128 stands for zero in the data rows.
Here are some points, one per row:
[125 119 132 138 121 125 132 129 125 117 136  93 113 119 161 133 141 108
 128 159 106 167 104 172 133 135 125 142 140 138 177 170  86 147 123 140
 126 201  93 132 139 142 129 142 153  98 156 174]
[161 109 126 147 151  99  76 141 127 122 157 182 157 131 152 146 146 160
 147 117 148 148 126 123 124 119 114  97 152 141 169 112 105 107  97 155
 105 103 136 123 137  92 135 140 176 106 106 130]
[ 91 122 105 116 104  89 110 125 134 127  95 101 122 123 124 113 171 140
 149 146 120 100  99 128 109 114 128 144 137 104 105 139 144 135  89 147
 188  88 120 126 186 134 109 117 140  85 117 120]
[141 121 125 130 116 127 116 136 151 115 114 139 150 130 149 156 140 140
 103 158 142 135 161 174 117  74 131 125 148  62 105 124 139 146 117 112
 106 120 106 154  92 190 124 162 104 147 120 113]
[117 100 145  96 139 149 107 176 161 148 121 140 135 180 118 160 152 116
 164 130  94 109 156 129 152 135 106 135  96 158 139 120 116 118 133  84
 144 108 104 131 149 148 149 110  97 119 134 156]
[ 87 138 110 127 126 135 147 112 116 110 137 138 108 122 112 150 138 150
 145  97 113 185 116 125 141 123 138 138 119  83 182  45 131 125 163 130
 157 115 106 130 103  98 123 116 103 123 129 126]
[125 120 138 144 109 120 114 151 130  81 119 144 105  96 113 134 140 140
  96 105  88  89 118 128 128 125 117 133 107 128 119 168 149 135 176  86
 119 137  97 130 101 106 134 111 195 128 102  94]
[128 136 116 122 129 140 123 134  88 163 157  89 139 125 134 147 115 108
 132 130 138 126 112 111 194  99 131 101 150 149 121 143 112 147 142 120
 152 126 132 119  88 151 130 141 122  67  98  75]
[127 125 153 112 114 106 102 119 122 144 167 112 152 129 104 109 162  90
  76 127  93 171 122 156 143 113 131  97 126 119 122 127 141 117 156 131
 112 125 154 122 176 110 127 103 120 156 152  92]
[134 154 102 134 141  62 141 138 100 151 137 165 118 130 122 163 112 110
 114 151  97 110 107  71 135  86 131 168 150 103 133 144 114 134 124 130
 120 126 133 101 122 120 146 113 120 171 137 177]
[134 139 129 120 144 143  84 164  98 113 115 123  75 128 112  91 150  78
 110 102 155 105 151 132 138 111 119 101 120 135 124 101 150 123 113 143
 135 112 114 123 107 126  93 152 121 118 149 186]
[136 133 154 120 129 125 153 146 120 128 176  98 115 109  71 151 152 155
 120 144 145 154 152 156  91 159 141 152 151 155 110  91 136 163 114 106
 141 116 154  93 107 154 130 112 167 138 122 126]
[103 147 150 157 136 149 129 143 121 105 122 168 126  74 124  99 122 129
 148 189 129 125 136 116 137 138 173  71 146 128 122 139 103 146 129  79
 139 111 128 154 140 109 136 115 110 146 161 117]
[144 123  95  85 110  85 137 112  85  90 120 123 121 144  98 154  92 117
 156 141 118 151 124 137  98 142 124  79 140 149 110 139 150 126 124 100
  86 152 112 155 142 110 116 139 105 120 106 123]
[118 133 123 130 134 133 118 114 125 129 144 147 170 136 147  65 101 111
 122 162 109 143 112 145  80 126 100 145 140 161 139 125 134 142 165 143
 142  92  93 103  95 136 130 118 106 129  80 136]
[110 126 128 121 131 156 105 110 115 171 152 127  96 173 123 108 146 166
 123 146 106 117 174  87 110 140 146 136 138 124 103 139 117  76 157 139
 130 149 111 180 126 136  93 136 151 119 124 140]
[136 122 116 149 142 118 137 138  89 135 139  77 117 125 175 143 144  97
 132 102 151 108 121 146 116 141 121 153 107 170 117 109 100  86 128 107
 128  73 110 189 140 141 126 133 126 181 140 125]
[192  68  92 160 146 129 134 178 152 119 109 148  79 152 111 118  99 122
 102 124 135 138 104 135 117 165 118 167 161 109 105 123  87 108 155 127
 168 139 154 123 134 105 109 146  84 125 154  73]
[116  91 138 143 123 116 154 111 162 151 129 126 127 156 102 118  91 117
 133 134 209 153 124 138 165 122 121 123 135 117 110 145 149 137 134 129
 105 106  66 125 135 113 136  97 171 138 145 134]
[175 157 135 103 145 123 111 143 141 119 107 105 134 136 117 126 100 147
 140 105 139 121 120  96 107 112 167 121 117 122 199 134 118 147 156 143
 117 125 134 137 138 191 107  79 144 147 150 108]
[107 128 162 126 126 117 103 137 159 121 103  73 149 126 145 143  65 139
  81 126 123 112 159 136 143 138 164 146 147 135 146 125 160 119 109 129
 149 122 150 160 130  71 125 122 110 110  98 162]
[191 116 147 145 125 159 167 113 110  83 123  87 164 135 132 102 140 157
 151 154 103 131 135  92 170  98 108 143 130 116 133 109 132 123 143 120
 121 120 137 102 159 121 111 154 142 140 118 157]
[161 139  81 128 155 131 131 115 114 145 140 128 127  90 124 133 105 136
 110 129 140 143 168 117 108 163 102 130  90  71 136 164 150 120 146 120
 145 104 135 112 153 131 188 137 128  77 160 137]
[120 152 128 150 130 142 174 152 111 124 130 154 151 149 135 122 170 139
  90 152 179 121 100 120 117 120 131 145 100 137 128 123 157 117 108 116
  89 169 137 146 129 114 121  84  94  76 114 124]
[119 114 129 130 122 157 158 129 157 104 161 158 103 108 133 119 112  97
 113 103 106 156 143  83 134 113 118 122 135 148 140 130 161 132  79 145
 147 148 119 150 166 175 149 133 126 152  92 102]
[124  94 138 116 114  93 105  91 132 130 146 126  98 123 129 115 137 142
 136 170 145  60 117 128 149 158 123 137 120 143 166  87 164 115 137 142
 110 136 156 140 117 156 162 146  99 130 144 128]
[148 130  91 127 117 102 138 147 133 169 114 107 173 103 120 101 134 155
 138 113 114 123 161 117 118  98 122 128 107 165 133  94 125 150 113 142
 141 180  92 131 110  80 152 151 130 146 158 102]
[113  91 161 131 112 129 110 128 115 126 103 111 120 108 146 119  89 128
 124 132 136 145  98 102  94 102 124 105  93 109  74  87  83 104 114 122
 124 161 151 105 114 153 158 102 139 115 112 146]
[162 130 151 103 125 163 137  77 116 154  93 187 114 101 145 172 126  86
 149 136 163 113 143 167 125 100 190 157 118 149 132 125 135 110 146 140
 153 151 118  95 166 113 110 136 142 127 105 113]
[119 123  90 123 100 144 126 131 172 131 129 124 171 105 154 165 151  92
 122 152 157 128 117  90 125 190 116  91 120 123 116 119 142 146 156 134
 143 147 147 123 116 127  89 129 146 157 116 147]
[152 164 149 157 126 142 105  95 127 122 118 131 121 151 131 158 134 176
 119 126 122 155  94 144 137 129 106  97 115 162 104 169 161 123 115 141
 184 140 127 129  96 136 141 113 108 169 147 135]
[160 157 169 105 130  94 178 114 165 138 132 150 147 125 135 122 122  93
 143 127  79 127 109 137 141 154 141 122 121 111 116 118 128  89  90 138
 129 105 119 132  72 134 107 137 155  95 151 109]
[109 168 174 145 121 140 112 118 100 103 135 151 153 168 147 147  98 112
 131 110 134  99 127 117 111 154  99 140 144 109  95  93 117 189 126 134
 132 151 111 133 165 119 131 140 139 120 166 101]
[100 114 155 168 120 110 156 107 157 100 150 108 153 126  87 149 146 117
 143  77 145 124 151 104  79 103 151 115 138 150 147 171 115  97 151 142
 123 112 133  90 113 135 115 157  91 108 154 127]
[109 153  86 166 141 120 160 111 164 136 109 135 106 174 136 118 117 114
 128 123 102 120 136 165 122  96 134  97 118 140 115  99 132 162 149 115
 118 129 198 144 137 137 145 138 174 113 114 138]
[113 186 139 109 146 116 147 140 174 156 128 111  99 104 127 109 136 172
 128 107 146  98 109 145 143 149 105 100 143 107 106 120  97 103 140 135
 107 153 102  96 172 128 138 141  98 145  77 139]
[106 118 116 139 174  94  99 101 132 116  88 123 118 106 152 111 158 130
 162 102 116 144 168 126 165 161 125 165 146 137  84 137 130 133 131 144
  83 149 146 115 115 147 121  80 105 115 122 118]
[121 150 125 106 137 167 107 116 162 118 141  90  87 149 147 131 137 115
 154 162 134 141 128 105 111 104 119 149  96 116 151 159 105 147  90 134
  88 107 140 102 101  66 132 143 125 155 126  87]
[ 87  88 153 137 144 111 152 148  63 157 106 133 131 158 132 113 123 142
 130 122 117 111 150 152 137 172 140 109  91  93 158 164 145 140  94 152
 140 135 145 107 120 132 107 146 130 167  98 123]
[131 103 156  81  98 130 161 134 118 155 118 159 101 109 158 117 143 156
 114  91 135 127 136 124 128 126 100 138 125 160 123 149 105 170 143 131
 116  77 157 173 125 119 106 138 107 118 144 165]
[132 109 106 104 152 204 141 130 113 134 132 115 155 116 104 125 137 118
 159  94 117 100  99 148 106 118 112 132 181  83 132 151 141 112 126 144
 131 144 155 146 107 103 174  96 133 139 135 145]
[104 161  96  95 103 120 104 131 126  95 138 157 166 143 109  88 117 138
 137 103 173 153 116 128 158 126 143 170 122 140 138 156 108 107 114  96
 145 142 160 125 119 145 132 164 152 152 133 137]
[117 134  87 157  97 191 101 120 124 150 116 136 140 112 107 142  93 152
 104 125  82 118 102 150 147 151 147 136 124 146 118 118 131 130  89 141
  64  97 113  99 145 150 108 133 116 114 140 134]
These points spread out most along one direction. Take the direction at right angles to it along which they spread out most. Then take the direction at right angles to both along which they spread out most. Go by this last direction. Where along it does each point below lie, from 0 to 99? The average is 50, and the first point in the table lies past the average. One standard deviation of the points above along it is 16.
[117 100 145  96 139 149 107 176 161 148 121 140 135 180 118 160 152 116
 164 130  94 109 156 129 152 135 106 135  96 158 139 120 116 118 133  84
 144 108 104 131 149 148 149 110  97 119 134 156] 66
[136 133 154 120 129 125 153 146 120 128 176  98 115 109  71 151 152 155
 120 144 145 154 152 156  91 159 141 152 151 155 110  91 136 163 114 106
 141 116 154  93 107 154 130 112 167 138 122 126] 54
[121 150 125 106 137 167 107 116 162 118 141  90  87 149 147 131 137 115
 154 162 134 141 128 105 111 104 119 149  96 116 151 159 105 147  90 134
  88 107 140 102 101  66 132 143 125 155 126  87] 70
[107 128 162 126 126 117 103 137 159 121 103  73 149 126 145 143  65 139
  81 126 123 112 159 136 143 138 164 146 147 135 146 125 160 119 109 129
 149 122 150 160 130  71 125 122 110 110  98 162] 52
[109 153  86 166 141 120 160 111 164 136 109 135 106 174 136 118 117 114
 128 123 102 120 136 165 122  96 134  97 118 140 115  99 132 162 149 115
 118 129 198 144 137 137 145 138 174 113 114 138] 34
[100 114 155 168 120 110 156 107 157 100 150 108 153 126  87 149 146 117
 143  77 145 124 151 104  79 103 151 115 138 150 147 171 115  97 151 142
 123 112 133  90 113 135 115 157  91 108 154 127] 80
[175 157 135 103 145 123 111 143 141 119 107 105 134 136 117 126 100 147
 140 105 139 121 120  96 107 112 167 121 117 122 199 134 118 147 156 143
 117 125 134 137 138 191 107  79 144 147 150 108] 75
[ 87 138 110 127 126 135 147 112 116 110 137 138 108 122 112 150 138 150
 145  97 113 185 116 125 141 123 138 138 119  83 182  45 131 125 163 130
 157 115 106 130 103  98 123 116 103 123 129 126] 60
[160 157 169 105 130  94 178 114 165 138 132 150 147 125 135 122 122  93
 143 127  79 127 109 137 141 154 141 122 121 111 116 118 128  89  90 138
 129 105 119 132  72 134 107 137 155  95 151 109] 59
[124  94 138 116 114  93 105  91 132 130 146 126  98 123 129 115 137 142
 136 170 145  60 117 128 149 158 123 137 120 143 166  87 164 115 137 142
 110 136 156 140 117 156 162 146  99 130 144 128] 54
[113  91 161 131 112 129 110 128 115 126 103 111 120 108 146 119  89 128
 124 132 136 145  98 102  94 102 124 105  93 109  74  87  83 104 114 122
 124 161 151 105 114 153 158 102 139 115 112 146] 26
